Read these off the matrix that follows.
1) Read off the entry in the top-left corner.
2) Read off the fourth entry in reading order.
3) Read off the smallest entry in the first row.
4) Read off the third-last entry, reading row by row.
5) Read off the top entry of the column that holds the smallest entry.
6) Read off the top entry of the column that holds the largest entry.
7) Read off the second entry on the diagonal from the top-right corner.
8) Read off the top-right entry.
61,46,51,34,45,52,69,46,45,55,33,48,44,55
39,47,40,59,68,38,49,43,56,55,48,36,61,45
49,50,48,40,58,65,65,46,48,59,63,41,61,67
29,60,38,36,56,57,41,60,56,56,70,26,73,51
69,28,54,73,59,38,20,56,70,35,79,63,30,29
47,59,46,64,79,49,47,54,40,65,36,80,55,50
1) 61
2) 34
3) 33
4) 80
5) 69
6) 48
7) 61
8) 55

grid =
[[ -1 -54   8  -5   1   1   2   0 -10   7   9]
 [ -2 -36   5  -5   1   0   2   0  -8   5   6]
 [ -3 -18   2  -3  -1   3   1   0  -5   3   2]
 [ -3 -35   4  -3   0   2   1   0  -6   5   4]
 [ -6  15  -7   1  -5   4  -2   0   3  -1  -7]
 [ -4   4  -7   0  -4   5  -1   0   2   0  -6]
 [ -2 -22  -1  -3  -2   3   0   0  -3   3   1]]
Rows and columns are numbered from 0.
What is the entry in row 0 and column 0? -1
What is the entry at row 0, column 1? -54
The bottom entry of the column that holds the smallest entry -> -22
What is the bottom-right entry? 1
The entry just right of the centre entry -> 1
The entry directly below the centre entry: 4
The entry directly above the centre entry is 3
What is the bottom-left entry? -2
The entry in row 1 and column 0 -> -2
The entry at row 0, column 2 is 8
What is the entry in row 2 and column 0? -3
The top-right entry is 9
The entry directly below the smallest entry is -36
What is the maximum? 15
The entry in row 2 and column 1 is -18
The entry in row 2 and column 2: 2
The entry directly above 15 is -35
What is the entry directly above -8? -10
What is the entry just left of the largest entry? -6
The centre entry is 2
The entry just left of -8 -> 0
The entry just right of -8 -> 5

W = 1,3,3,5,7,3,2
Give the entry just right of the smallest entry.
A: 3
Give the entry just left of the largest entry.
A: 5

x = -9.2	123.9	41.3	-16.8	46.9	-46.7	-83.6	-145.5	11.8
Report the entry just right of -83.6.
A: -145.5
Report the largest entry.
A: 123.9
The entry just right of the smallest entry -> 11.8

[39, 44, -52, 0, -20, 16, -58, 29]
Give the 3rd entry from the right.
16
The second entry -> 44
Give the first entry from the right.
29
The 5th entry: -20

Read these off the matrix that follows.
1) Which number is the third entry on the main diagonal?
2) Which number is the bottom entry of the column that holds the smallest entry?
3) Which number is the entry in the bottom-left corner?
4) Which number is the first entry in the row that holds the largest entry?
5) Which number is the entry just left of the largest entry?
6) Which number is the fourth entry in reading order?
7) Which number is the entry just right of the smallest entry?
8) Which number is the last entry, reading row by row?
[[ -8   5   3  17  13  -3 -23  28   9   2  -3 -10   5 -28  -8  -8]
 [-15   8 -14  22  -1 -21 -11  35 -14   8  -5  -5  -5 -15  -6 -19]
 [-14  11 -34  15 -13 -32   0  71 -31   8  -4   8   0   0  -7  -7]
 [ -7   1   1  11   4  -7 -13 -12  -3  -1   7 -14  -8 -23  -3 -21]
 [ 28   7  27  -9  15  -9   7  12  48   2 -21  13   5  25  -7   2]
 [  3   1  13   2  14  15 -17  17  20  -1  -3  -1  14 -14  -4  12]
 [ -8   0 -19   3 -17 -13  21   5 -24   7  -5   8 -11  23   5  -3]
 [ -1  -2 -11   0 -13 -24  34 -31 -10   8  -6  -1 -25  32   2 -17]
 [-24  -3 -12  19   3  13 -18  16 -12   6   0 -11   3 -27   0   3]
 [ 17   3   4 -25  -3  10 -22  18 -11 -19  25  12  24 -16   4  14]
 [ 15   2   9 -14   6  13 -10  33  14  -8   0  16  23   2  -2  25]
 [  5   9  13  14  12 -24   0   3  28   9 -18  -8 -14   3  -9 -24]
 [-12  -4 -12   3  -2  17 -16  18 -20  -4  11  -1  13 -21   3  13]]
1) -34
2) -12
3) -12
4) -14
5) 0
6) 17
7) 15
8) 13

Read these off the row that follows.
1) Which number is the entry just left of -48.09?
2) Which number is the entry just left of the smallest entry?
3) Which number is the entry just left of -94.82?
4) Which number is the entry just left of the largest entry?
  99.81   -94.82   190.41    11.36   -87.29   -62.72   -48.09  -168.07   -11.42     1.78    -8.46  -113.89   -16.73    73.03   -46.80    57.65
1) -62.72
2) -48.09
3) 99.81
4) -94.82
